In the rows, zero is written as 128.
Rows swapped in pairs by one turn or mirror: which row each one swaps with
The rows were stretched afterwards, more along some directions than others.
Q574: [131 114 176 152 120 111 117 135 103 118 131 122 103 122 157 116 148 118
 133 120 114 100 139 129 131 143 128 113 135 116 130 138]
Q992: [165 121 115 132 111 108 186 136 154 128 122 144 114 115  90 139 122 119
 131 100 186 147 131 144 115 100 145 108 109 153 171 126]
Q665: [146 110 137 125 145  98 111 144 146 121 101 161 101 148 156 114 144 110
 116 101  92 151 134 122 116  63 129 121 130 107 106 131]
Q895: [167 137  85 124 143 112 155 115 180 108 100 101 118 101 105 115 130 120
 157  84 212 155 122 133 130  89 134  91 102 156 107  98]
Q292: [ 81  83 158 156 150 153 150 117 127  95 151 130 108  98 125 128 137 103
  84 157 151 106 150 154 135 115  97 122 103  77 129 148]
Q956: [119 150 119 124 166 108 103 145 140 141 116 141 116 162 152 128 147 133
 151 136 136 126  91 112 130 117 137 116 133 128 124 136]
Q781: [166 109 103 127 129 116 143 166 159 126 121 139 120 138 140  98 145  98
 124  82 148 153 139 123 116  77 155 123 129 143 127 101]
Q214: [113  76 140 134 141 150 156 118 142  92 151 128 115 104 112 123 137 109
  98 148 132 119 131 143 130 115 119 122 107 119 114 130]
Q542: [118 152 136 133 149 101  92 150 130 143 106 155 119 155 159 132 149 140
 144 129 123 126  95 107 119 113 126 123 138 127 123 138]
Q20: [139 126 119 169 135 116 135 107 147  90 111 112 115 102 104 113 125 110
 123 128 178 125 148 166 137 102 123 109 155 150 116 120]
Q390: [127 129 154 134 111 118 123 141 115 131 144 119  99 109 153 117 148 117
 150 107 116  98 144 127 141 144 124 136 118 108 138 123]
Q227: [131 112 161 141 116 124 122 111 114 124 146 113 111 125 156 115 128 140
 137 129 109 108 143 134 140 143 125 115 124 102 131 117]
Q255: [145 133 124 167 120 117 149 141 110 155 118 137  92 112 141 102 169 121
 134  89 163 126 157 138 140  89 103 124 107 106 160 122]
Q804: [123  94 157 165 131 153 121  89 145  67 126 130 129 110 122 153 114 156
 100 150 177 133 107 120 155 142 107 127 148 124 106 131]
Q748: [108 129 105 142 120 116 139 108 125 109 121 114 108 110 125 123 134  98
 133 130 167 131 141 158 144 139  93  96  80 125 112 131]
Q801: [141 156 110 139 146 140 135 104 123 142 106 144 106 118 133 127 140 138
 136 112 160 114 113 142 160  77  89 110 140 108 145 112]
Q491: [128 101 147 156 118 156 111  95 131  71 126 127 135 105 131 154 112 158
 101 145 169 141 117 119 161 147 102 139 134 123 106 128]
Q442: [114 142 115 154 118 102 136 102 120 111 126 121 108 118 129 120 134 108
 141 129 147 128 136 148 149 152  88 102  88 118 121 140]
Q823: [117 110 150 137 134  91 115 116 146 100 109 153 111 167  87 137 111 132
 118 154 136 119 107 155 138  95 125 110 148 141 138 118]
Q470: [105 105 144 128 130 120 133 116 156 107 144 150 116  87 149  93 135 128
 122 115 159 138 148 133 142 118 121  92 131  66 131 115]
Q314: [104 146 137 138 157 104 102 154 136 141 103 153 105 162 157 132 154 128
 139 133 134 122  92 104 125 123 132 125 131 129 126 138]
Q304: [118 159 142 159 130 140 161  99 130 116  86 145  99  92 141 145 107 126
 151 120 156 115 104 120 168 114  99 122 137 120 126 152]
Q687: [126 135 126 124 101 121  99 110 105 136 135 150 133 133 151 121 124 121
 105 119  90 125 125 127 168 113  87 118 147  90 115 128]
Q914: [169 134 103 147 106 119 187 112 161 136 123 107 124  85 132 114 117 126
 162 128 152 119 161 157 139 140 123  78 106 159 143 142]
Q222: [153 160 112 101 141 118  99  98 147 128  73 122 126 111 143 121 132 153
 145  93 137 146 130 101 142 120 121 108  86 115  86 102]
Q860: [154 155 105 142 152  87 126  98 149 125  72 141  89  93 128 139  96 148
 140  94 148 183 102 145 133 112 107 133 125 115 143 120]
Q388: [145 112 167 136 125 123 119 135 117 118 150 137 106 116 150 115 141 128
 114 132 109 115 120 121 134 133 136 121 141 123 135 125]
Q568: [122 122 130 174 121 115 132 106 132  85 137 121 126 112 121 107 134  94
 110 138 168 114 142 157 153 104 123 115 170 133 113 131]
Q589: [135 108 158 161 135 143 114  94 146  74 104 123 123 109 126 153 118 161
 112 149 174 129 105 107 146 140 111 138 131 127  99 136]
Q843: [135 144 104 174 143 119 135 103 159 102 112 107 117 104 118  99 127  93
 141 130 180 119 133 155 158 107 126 115 151 146 105 128]
Q12: [124 107 146 163 129 149 120  99 145  73 112 127 133 120 125 154 111 156
 110 159 171 131 108 118 156 142 109 125 136 141  91 139]
Q612: [109 105 137 161 119 148 124 127 148 109 106 133  90 133 126 153 114 108
 120 118 142 152  96 118 166 130 104 139 135 105  92 131]
Q583: [104 131 104 148 115 118 135  94 139  97 115 111 107 109 116 114 133 102
 141 128 173 128 146 166 146 132  97  97  76 124 108 127]
Q763: [108 149 136 147 159 117  88 134 137 131 101 146 104 163 156 134 152 135
 130 131 137 130  79 105 134 120 126 134 135 112 120 139]
Q640: [140 112 158 165 131 143 115 100 137  78 120 132 128 114 135 153 110 157
 103 149 163 140 105 103 151 145 109 135 149 124 108 138]
Q959: [120 157 120 137 152  97  96 153 143 143 104 141 121 156 157 129 135 127
 151 132 124 123 101 111 118 116 126 117 131 129 123 133]
Q850: [136 131 180 162 137 119 127 119 109 122 133 169 105 133 139 151 141 152
 111 136 150 129 121 133 121 121  93 125 137  95 163 135]
Q656: [ 97 106 136 104 107 110 125 147 143 106 131 127 143 108 113 118 130 102
 126 134 173 113 157 147 141 116 121 124 118 158 114 129]
Q90: [143 145 124 104 114  98 106 140 155 118  65 154 120 155 119 139  98 146
 144 106  93 136 120  99 123  88 115 126 112 145 105 112]
Q617: [133 133 111 163 142 118 130 107 161  95 110 116 115 116 107 112 131 102
 126 136 171 126 140 154 150  98 133 110 152 148 115 125]
Q969: [143 127 128 126 130 115 100 156 137 154 114 150 121 108 146 135 141 140
 108 134 109 140 121 121 124 132 128 137 145  79 118 142]
Q593: [129 108 149 152 130 140 108 111 148  84 113 139 133 113 126 153 107 150
 104 150 162 144 108  97 150 140 108 136 137 127  95 142]
Q373: [115 152  99 161 124 107 132  90 134 107 110 125 107 117 125 123 117 106
 140 121 153 139 144 158 144 134  92 101  92 112 100 135]
Q979: [121 122 157 123 113 109  99 137 150 106  94 160  81 100 168 112 143 125
 123 116 122 135 136 100 154 122 105 133 118  71  95 108]
Q403: [124 111 120 135 123 127 107 119 148 113  98 121 111  99 128 139 116 119
 125 121 167 114 123 130 169 122  95 134 119  71  90 112]
Q567: [166 154 133 114 114 146 159 107 126 131 114 134 117  97 143 132 124 132
 124  99 174 156 124 109 140 128 117 102 102  99 131 135]
Q921: [123  72 146 155 112 150 122 125 106 102 121 145 109 163 122 136 117 130
  93 115  99 169 115 136 121  88 113 131 144  82 101 113]
Q994: [114 141 108 153 126 119 142 103 117 108 118 114 111 118 113 130 131 104
 147 122 170 124 135 162 147 135  82  94  89 127 118 119]
Q761: [163 155 135 125 170 106 113 163 136 147 114 126 132 112 144 133 148 157
 111 132 137 115 128 117 120 148 120 125 122 125 143 133]
Q529: [128 142 114 152 138 115 106 105 143 125 120 129 110  78 135 126 142 156
 139 127 168 122 112 148 178 153  84 122 135 104 106 117]
Q450: [117 137 108 153 122 118 146  95 129  98 118 118  99 118 114 128 130  99
 136 120 169 136 128 157 149 129  94  93  87 112 113 125]
Q535: [138 121 106 110 124 112 130 126 164 118  58 135 102 114 135 127 117 133
 166 116 149 115 128 117 134 100 132 128 117 133 102 118]
Q759: [131 130 113 167 133 113 141 109 151  97 125 115 130  96 110 107 122 101
 125 138 176 119 159 166 142 108 127 108 152 151 117 125]
Q610: [144 118 123 129 112  89 147 152 138 155  98 144 117 116 119 100 153 113
 158  83 156 119 157 131 121  74 129 135 122 147 136 129]
Q429: [123 137 108 161 125 114 140 114 141 104 121 124 129 103 117 109 116  94
 125 131 177 125 146 158 152 108 134 119 161 148 117 128]
Q528: [127 131 171 153 119 105 128 126 119 130 115 139  97 118 166 114 129 128
 141 125 107 122 138 124 124 129 145 127 129 124 143 151]
Q316: [135 142 153 151 119 139 131 136 127 111 130 153 140 104 172 146 121 117
 126 113 173 128 129 104 146 130 113 134 126  87 142 131]
Q512: [148 122 181 112 133 106  88 157 145 135 105 163 112 110 166 140 147 129
  93 144  81 123 121  64 133 135 125 148 142  97 122 147]
Q398: [119 134  94 146 135 119 137 103 131 114 123 114 103 115 115 127 129 113
 148 123 157 141 135 162 151 146  95  97  77 119 109 124]
Q147: [127 112 149 151 127 145 109  98 146  73 124 119 143  96 134 133 117 149
 117 148 181 125 119 110 161 154 105 134 123 129  90 131]
Q881: [138 143 127 142 137 111 135 105 145 116 102 124 111 127 148 118 126 100
 135 119 140 153 143 142 109 103 144 104 127  93 105 123]
Q45: [133 120 111 107 123 106 138 116 138 125 125 144 126  94 149 113 140  96
 111  95 172 155 137 137 143  86 120 129 114 129 131 110]
Q641: [135 118 127 113 111  96  93 107 156  92 110 136 122  94 145 120 127 140
 119 165 130 117 131 132 178 171  99 133 113 114  96 137]
Q355: [143  93 139 126  73 136 191 145 108 116 157 142 130  73 136 119 127  84
 105 101 153 121 185 151 128  95 122 128 123 135 171 114]
Q816: [102  80 139 155 151 137 168 129 134 112 144 112 108 108  99 122 148 115
 113 146 150  95 134 153 121  98 101 108 103 136 126 137]
Q941: [130 123 120 179 134 127 147 106 139 104 133 110 118  95 112 100 144  96
 121 127 188 109 157 173 144  99 123 107 150 135 123 121]
Q279: [169 145 130 155  99 102 110 124 135 125 123 118 109 118 137  98 147 113
 182 104 126  99 172 142 132 104  95 105 113 113 118 101]
Q394: [ 95  74 152 158 143 143 168 129 135  91 130 127 107 115 103 140 135 107
 119 151 152  89 140 160 123 102  95 114 110 127 134 145]
Q142: [118  98 139 151 163 129 139 120 136 126 130 119 101 127 106 128 139 128
 115 143 118 111 143 153 122 102  93 123 104 109 132 130]
Q270: [113  93 131 130 137 144 139 121 149 120 147 111 114  97 119 135 144 105
 127 137 132 106 141 135 137 122  93 124  89 110 117 143]
Q908: [134 145 118 139 106 131 134 118 112 146 149 138 136  86 142 117 123 133
 127 123 143 116 155 139 157 142  91 129 147 104 131 115]
Q155: [120 147  99 119 144 101 102 106 168 126  75 109 125 101 145 128 126 134
 143 143 164 119 128 126 157 127 124 127  89 112  98 127]
Q692: [129 139 120 132 122 135  84  94 124 101 115 123 130  90 138 114 124 137
 117 107 147 160 135 140 151 123  81 135 120  73 102 130]
Q327: [158 185 124 142 122  72 127 123 145 136  79 137 117  93 159 101 140  88
 166 123 130 129 161 127 134 113 120 119 123 123 126 168]
Q916: [125 116 159 157 124 115 125 125 110 125 140 110 100 107 141 119 138 136
 131 130 127  97 124 137 143 148 118 111 122 124 125 121]
Q827: [177 167 104 106 157 103 109 119 178 146  88 124 138 123 123 142 105 141
 138 116 145 154 108  80 124 119 132 119 121 148 103 119]
Q989: [112 100 161 125  89 108 125 108 118  72 127 158 103 109 159 120 119 128
 121 131 120 114 155 153 164 127 101 122 118  86 112 121]
Q24: [117 164 138 135 148  98  86 133 133 132 106 157 125 159 170 131 134 143
 139 139 126 124  99 100 125 119 126 125 146 118 114 148]
Q406: [136 138 124 140 153 125 100  87 130 109 124 119 131 145 144 141 145 121
 131 126 137 123  97 111 154 121 103 155 125  87 103 125]
Q632: [136 104 153 169 113 131 112 105 147  66 107 133 127 113 118 156 102 153
 114 144 157 136 115 116 144 131 100 132 135 141  96 131]
Q18: [136 182 107 113 164 111 120 146 166 179  83 156 129 106 138 130 132 136
 144 119 141 128 121 129 124 110 136 120 127 127 126 133]
Q136: [124 159 134 136 159 107  96 142 133 141  98 142 117 168 154 136 148 131
 154 130 132 123  84  97 125 114 123 111 140 132 119 134]
Q555: [129 151 145 115 137 125 119 135 124 131 118 129 146  75 149 112 137 114
 125 105 159 112 157 115 135 110 111  98 112 121 110 134]
Q749: [118 127 170 145 114 109 121 131  97 114 149 140 103  97 174 111 127 116
 117 122 101 118 142 111 147 139 134 137 140  91 134 144]
Q811: [ 96  90 139 146 138 129 151 122 143 108 146 142 118  81 125 130 116 108
 111 151 123 114 151 137 135 105 101 124 107 116 126 158]
Q696: [133 110 123 125 146 121 117 133 113 145 132 144 117 107 133 110 172 114
 103  94 164 114 146 130 146 111 103 122 118  98 133 116]
Q520: [135 137 114 169 138 117 134 114 140  99 117 112 124 116 111 112 130 104
 120 135 181 120 144 162 147 106 128 105 151 158 111 127]
Q743: [118 159 111 154 138 121 122  79 199  96  82 138 104 130 115 131  94 130
 168 109 171 148  89 129 167 112 134 116 135 121 118 119]

Swapped with Q759: Q640
Swapped with Q816: Q916
Swapped with Q665: Q989
Swapped with Q908: Q827
Swapped with Q155: Q255
Swapped with Q801: Q222
Swapped with Q529: Q895
Swapped with Q227: Q142
Swapped with Q881: Q850
Swapped with Q574: Q394
Swapped with Q687: Q90
Swapped with Q696: Q535
Swapped with Q270: Q390
Swapped with Q992: Q969

